128 stands for zero in the data rows.
Some points:
[116 170 131  94 110 122 113 156 104 177 163 136 104 177 154 172 144 137
 189 137  87 137 171 111 109 191 146 130 109  87 192 140 188 127 151 162
 153 121 130 145 173 181  94 187 125 113 128 117 138 116 148 139 127 126
 128 142 156 121 158  60 138 118  90 109]
[144 126 120 129 143 123 126 130 150 119 125  95 131 163 130 157  83 114
 132 169 163 102 117  31 120  56 132  65 141 137 171 146 130 126  92 115
  78 110 125  93 168 120 131 178 112 188 110 148 137 156 119 118 139 113
 125 122 135 108 139 166  98 212 112  81]
[146 130  99  93  85 139 125 112 164 169 182 104 136  76 147 160 110  82
  85  78 139 106 162 118 145 162 153 161 128 106 197 147 191 117 118  63
  82 158 129 157 100 153  76 130 119  64  97 145  40  99 100 136 157 138
 157 101 137 153 117 160 120  92 132 130]
[129  86 120 211 156  91 123 131 146 125 151 149 105  96 120 102 139 151
 114 124  89  68 120 177 199 147 124 107 144 149 157 148  79 176 149 141
 124 141  55  99  69 149 151 129 105 119 164 112 155 118 126 126 146 112
 139 126 215 136 118 102 126  96 121 154]
[174 155 113  48  66 136 134 166 112  78 109 153 133  94 133 143  98  81
 132 121 202 147 132 161 138 184 118 151 114 133 128  76 159 151 140 125
 154 122  51 166 158 159 178  66 117 223 140 115 120 223 135  87 111  87
  92  99 137 132 153 141 143  92 141  98]
[167 104 165 133 169 148 140 135 136 154 127 138 147 132 161 164 184 104
 182 116 128 109 208 180 153 149 135 171 154 125 144 112  71  91 155  76
 138  99 128 112 109 140  80  76 159 119  68  80 152 147 110 145 140 154
 144 121 144 140 105 154  96  46 113 134]
[107 148  93 124 121 102 132 178 129  66 100 160 145 171 133 113 141 108
 115 116 151 163 150  62 196 156 108 111 122 132 124 142 114  96 143 141
 155 109 202 126 134 148 155 139  88 153 138 153  73  36 137 127 112  38
  99 114  71 139 134 151 144 140  95 127]
[137 119 140 112 160 160 127 155 105 125 123 153  95 153 111  73 140 177
 136 238 109 146 150 105 116 158 119  96 115  96 179  88 177 112 120 123
 136 125 170 100 107  86 154 163 132 119  69 146 105 120 101 169 148 110
  77 111 128 138 130 121 124 150 120 127]
[128 107 108 194 163 177 126 134 128 106  86 162  97 133 106  90 138  95
 155 131 136 172  85 146 117 131 138 168 109 174 195  91 135 155 116 115
 137  93 153 135 136  93 142 142 170  86 133 119 190 137 121 119 129 156
 154 145  91 116  84 120 164 161 110 130]
[ 67 170  99 125  89  99 145 120 100  73 127  92 156  87 159 158 142 116
 108 173 111 121 143 111 127  89  80 109 167 103 161 127  77 142 142 160
 119 152 141 120  98  53 144  58  67 160  83 146 105 203 134 115 150 217
 158 155 117  85 169 133 122 151 155 199]
[163 181 138 148 202 108 187 163  92  75  92 134 130 129 143 165 120 138
 135 119 176 108  90 168  56 134 139 174 139  94 123 141 141 114 157 101
  83 146 112 124 167 162 134 159 111 126  67 126  85 136 133  90  87  26
  94 103 108 127  98 130 130 175 122 148]
[128 165 120  59 105 153 143 108 156  78  75 168 142  80 131 125 214 195
 104  70  94 127 123 144 166  61 135 114 155 102  77 123 142  89 123 154
 117 150  81 156 124 100 124 193 144 108 153 124 179 111 101  99 141 167
 174 126 107 150 131 145 162 171 117 105]
[ 68 147 120 119 141 127 150 123  31 103 169 153  85 218 101 101 117 155
  80 101 117  97 116 130 143 133 146 154 119 145 148 120 100 101 125 151
  82 120 102  96 113 181 126 126 156 131 142 108 164  99 125 113 155 198
 132 128 103 145 122  96 198 170 120 112]
[172 137 108 122 152 105 128 127 137 131  97 130 121 109 142  95 144 182
 101 189  87 162 191 153 106  54 100 129 118 127 157 123 158 131  64 174
 149 145 178 164 125 187 116  59 129  78 161 116 167 161 103 132  79 127
  96 150 138 120 154 199 127 118 175  70]
[127 136 134 163 147 211 105 120 157 119  95 115  68 129 102 169  92 172
 147  97 133 123 141  94 131 151 121 150 118 141 118 127 112 157 136 169
 165 161 173 105 109 106 130 169 173 124 135  90 139  99 143 126 131 229
 121  62 113 147 150 138 140 100 127 112]
[ 98  99 132 135  68 117 156 131 104  99 127 140 114 134 125 132 102 139
 154  72 113 135  90  69  57 105 146 114 139 154  69 141 139 135 135 126
 118  92 169 107 120  79 115  61 145 155 109 160 109 157 107  97 145  27
 148 106 216 122 148 124  60 128 136 129]
[143  94 128 105 101 111 136 110 180 100 117  83  72 116 144 132 134 103
 104 132 118 184 138 161 103 132  98  33 103 148  70 132 145 107 135 113
  77 100 164 116 171 104 148 105 168  93  80 124 183 149 155 121 129  93
 105 114  96  82 104 106 118 160 162 104]
[112 123 145 147  97 121 155 141 175 159 144 134 157 155 132 159  98  79
 127 101 111 167  94 175 149 183 125 133 155 184 108 136 115 138 114 131
 178 182 117 150 141 129  89  92 155 141 122 128 129 143 115 118 129 143
 102 166 160 132 167 116 143 145 140 189]
[125 120 134 126 151 117 116  84 144 112 117 138 152 154 128 192 146 115
 142 140 125 120 116 132 133 120 113 138 136 149  92 106 136 152 129 136
 104 159 132 195 121 128 190 148 143 101 202 149 101 107  96 114 148 161
 115 127  65 122  99 136  97 160 128 157]
[109  89  70 125 104 152 142 121 121 142  93  63 181  93 117 104 129 158
 135 143 201 171 155 156  95  67 145 102 103 150  90 128 166 126  93 146
 128 117 165 111 139 221  53 111 163 161 191 146  54 184 120 114 147 163
 151 174 120 135 136  74  89  68 124  92]
[105  65 192  99 157 106  78  86 135 159 143 114 219 175 121 145  99  80
 117  68 190 117 124  91 135 101 145  93 133 136 117 136 100 156 120 140
 196 140 182 142 175 125 148  87 110  69 145 128 148 164 151 108  74 105
 127 193 150 131 102 163 125  51 154 183]
[124  88 129  76  82 144 101 165 140 180 173  99  79 109 120  81 141 118
 149 129 125  31  67 137  83 138 134 171  95 140 194 151 103 162 131 123
 107 103 176  91  94 150 143 177  83 208 114 132 182 114 120 179 109 142
  84 106 156 135 131 125 123 124 140 171]
[155 125 149 123 105 182 121 144 135 180 123 104 100 136 113 109 140 135
 216 119  49 145 164 134 154 123 138 103 118 127  94 182 122  82 156  77
 116  95  58 184  93 124 124 122 106 105 162 175  97 151 171 133 112 104
 123 146 148 102 112 149 157 180 170 114]
[119 142 159 128  19 104 104 147  85 146 221 125 163 157 140 180 128 168
 128 154 120 157 105 155 142 123 139 158 120 113 148 126 103 151 140 144
 132 147 156  84 114 136 103 185 102  89 124 101 117 151 159 150 167 150
 171 140  56 129  70 179 161 159 119 116]
[146 123 114 164 150 144 128 114 129 159  79 114 131 161 110 145 117 200
  97 108 150 102 101 126 160 184 163 146  95  95 116 159 102  70  91  34
 162  49  90 129 130  96 190 119 136 161  78 127 174   0 130 152 123 171
 139 164 162 129 158 149  96 114 111 146]
[ 90 147 126 111 177  95 101  81 151 171 166 189 122  92 111 114 138 144
  97 129 109 141  81 135 163 140  85 138 164 164 134 143 206 134 142 161
 130 153  92 149 134 122 156 112 157 161 145  88  63 172 166 113 161 104
 197 138 117 132 158 111 111  75  91 115]
[146 109 108  52 110  86 111 100 152 111 162 130 146 112 118  93  82 149
 114 178  98  94 148  68  67  92 134 145 125 114  78  78  84 123 123  98
 150 126  81  92  47  84  86 177 118 134 146 143 151   2 148 102 111  83
 151 129  26  92 160 117 173 152 117 125]
[137 186 158 136 132  74 130 169  98 165  91  79 154 127 101  81 129  91
 156 117 180 117  56 141 150 141 120 111 107 121 161 135  89 154 140 137
 120  80 117 115 135 101 103  97 130  97 103 148 147 126  93 177 137  32
 151 139  85 163 111  63  74 131 153 114]
[107 106 152 174 157  95 144 112  85 132 149 105 144  93 131 134 151  71
 140 160 142 157 164 140 125 120 144 102 152  79 102  91 207 108 151 183
 158 186  68 133  99  72 154  52 107 137 123 123 216 146 148 154  97 124
 109  97  59 127 144 189 130  97  90 156]
[111 133 147 172 149 142 134 111 148 120 125 134 111 179 116 110 139 109
  68  87 169 142 125 164 131 100 130 178  87 151  73 142  98 151 140 148
 148 127 129 137 128 137  94 172  82  65  88 151  91 116 123 147 177 183
 117 118 189 109 135  94 110 126 115  81]
[167  90  74 167 181 113 135 130 108 155 100 119  85  94 141  90 121 142
 113 106 110 116 119 174  91  71 134  41 117 118 117  89 122 116 126 107
 133 100 134 148 189 135 131 133 101 148 159  77  66 140 140 118 107 164
 121 118 184 165  91 130 126 167 167 118]
[153 141 151 188 171 173 105  75  97 121 171 149 140 106 157 140  93  90
  73 131  57  96 166 111 118 166 118 182 165 149 133 158 117 141 102 148
 126 153 141 120 154  80 106 171 148 178 149 108 158 129 140 130  84 157
  97 111 106 160 113  84 129  40 113  96]
[105 164 150 119 104 150 124 146 191 115 102 162 160  80 124  96 131 124
 178 171 135 142 112  65 145 162 119 147 154  83  59 137  96 136 125 105
  69 163 123 122 149 183 158 130 164 110 193 170  90 115 108 155 116 120
 125 132 228  99 125  99 171 157 146 181]
There is one direction along which these points spread out most. Take the direction at right angles to it along which they spread out most. Then take the direction at right angles to both along which they spread out most. Go by this last direction. How far along it is each point below, from 0 to 99? 50 is the average, and the first point above lies past it. One standard deviation of the points above along it is 16.
[116 170 131  94 110 122 113 156 104 177 163 136 104 177 154 172 144 137
 189 137  87 137 171 111 109 191 146 130 109  87 192 140 188 127 151 162
 153 121 130 145 173 181  94 187 125 113 128 117 138 116 148 139 127 126
 128 142 156 121 158  60 138 118  90 109] 59
[163 181 138 148 202 108 187 163  92  75  92 134 130 129 143 165 120 138
 135 119 176 108  90 168  56 134 139 174 139  94 123 141 141 114 157 101
  83 146 112 124 167 162 134 159 111 126  67 126  85 136 133  90  87  26
  94 103 108 127  98 130 130 175 122 148] 63
[105 164 150 119 104 150 124 146 191 115 102 162 160  80 124  96 131 124
 178 171 135 142 112  65 145 162 119 147 154  83  59 137  96 136 125 105
  69 163 123 122 149 183 158 130 164 110 193 170  90 115 108 155 116 120
 125 132 228  99 125  99 171 157 146 181] 60
[143  94 128 105 101 111 136 110 180 100 117  83  72 116 144 132 134 103
 104 132 118 184 138 161 103 132  98  33 103 148  70 132 145 107 135 113
  77 100 164 116 171 104 148 105 168  93  80 124 183 149 155 121 129  93
 105 114  96  82 104 106 118 160 162 104] 43
[111 133 147 172 149 142 134 111 148 120 125 134 111 179 116 110 139 109
  68  87 169 142 125 164 131 100 130 178  87 151  73 142  98 151 140 148
 148 127 129 137 128 137  94 172  82  65  88 151  91 116 123 147 177 183
 117 118 189 109 135  94 110 126 115  81] 63
[107 148  93 124 121 102 132 178 129  66 100 160 145 171 133 113 141 108
 115 116 151 163 150  62 196 156 108 111 122 132 124 142 114  96 143 141
 155 109 202 126 134 148 155 139  88 153 138 153  73  36 137 127 112  38
  99 114  71 139 134 151 144 140  95 127] 50
[155 125 149 123 105 182 121 144 135 180 123 104 100 136 113 109 140 135
 216 119  49 145 164 134 154 123 138 103 118 127  94 182 122  82 156  77
 116  95  58 184  93 124 124 122 106 105 162 175  97 151 171 133 112 104
 123 146 148 102 112 149 157 180 170 114] 56
[137 119 140 112 160 160 127 155 105 125 123 153  95 153 111  73 140 177
 136 238 109 146 150 105 116 158 119  96 115  96 179  88 177 112 120 123
 136 125 170 100 107  86 154 163 132 119  69 146 105 120 101 169 148 110
  77 111 128 138 130 121 124 150 120 127] 47
[129  86 120 211 156  91 123 131 146 125 151 149 105  96 120 102 139 151
 114 124  89  68 120 177 199 147 124 107 144 149 157 148  79 176 149 141
 124 141  55  99  69 149 151 129 105 119 164 112 155 118 126 126 146 112
 139 126 215 136 118 102 126  96 121 154] 65
[146 130  99  93  85 139 125 112 164 169 182 104 136  76 147 160 110  82
  85  78 139 106 162 118 145 162 153 161 128 106 197 147 191 117 118  63
  82 158 129 157 100 153  76 130 119  64  97 145  40  99 100 136 157 138
 157 101 137 153 117 160 120  92 132 130] 61
[146 123 114 164 150 144 128 114 129 159  79 114 131 161 110 145 117 200
  97 108 150 102 101 126 160 184 163 146  95  95 116 159 102  70  91  34
 162  49  90 129 130  96 190 119 136 161  78 127 174   0 130 152 123 171
 139 164 162 129 158 149  96 114 111 146] 76
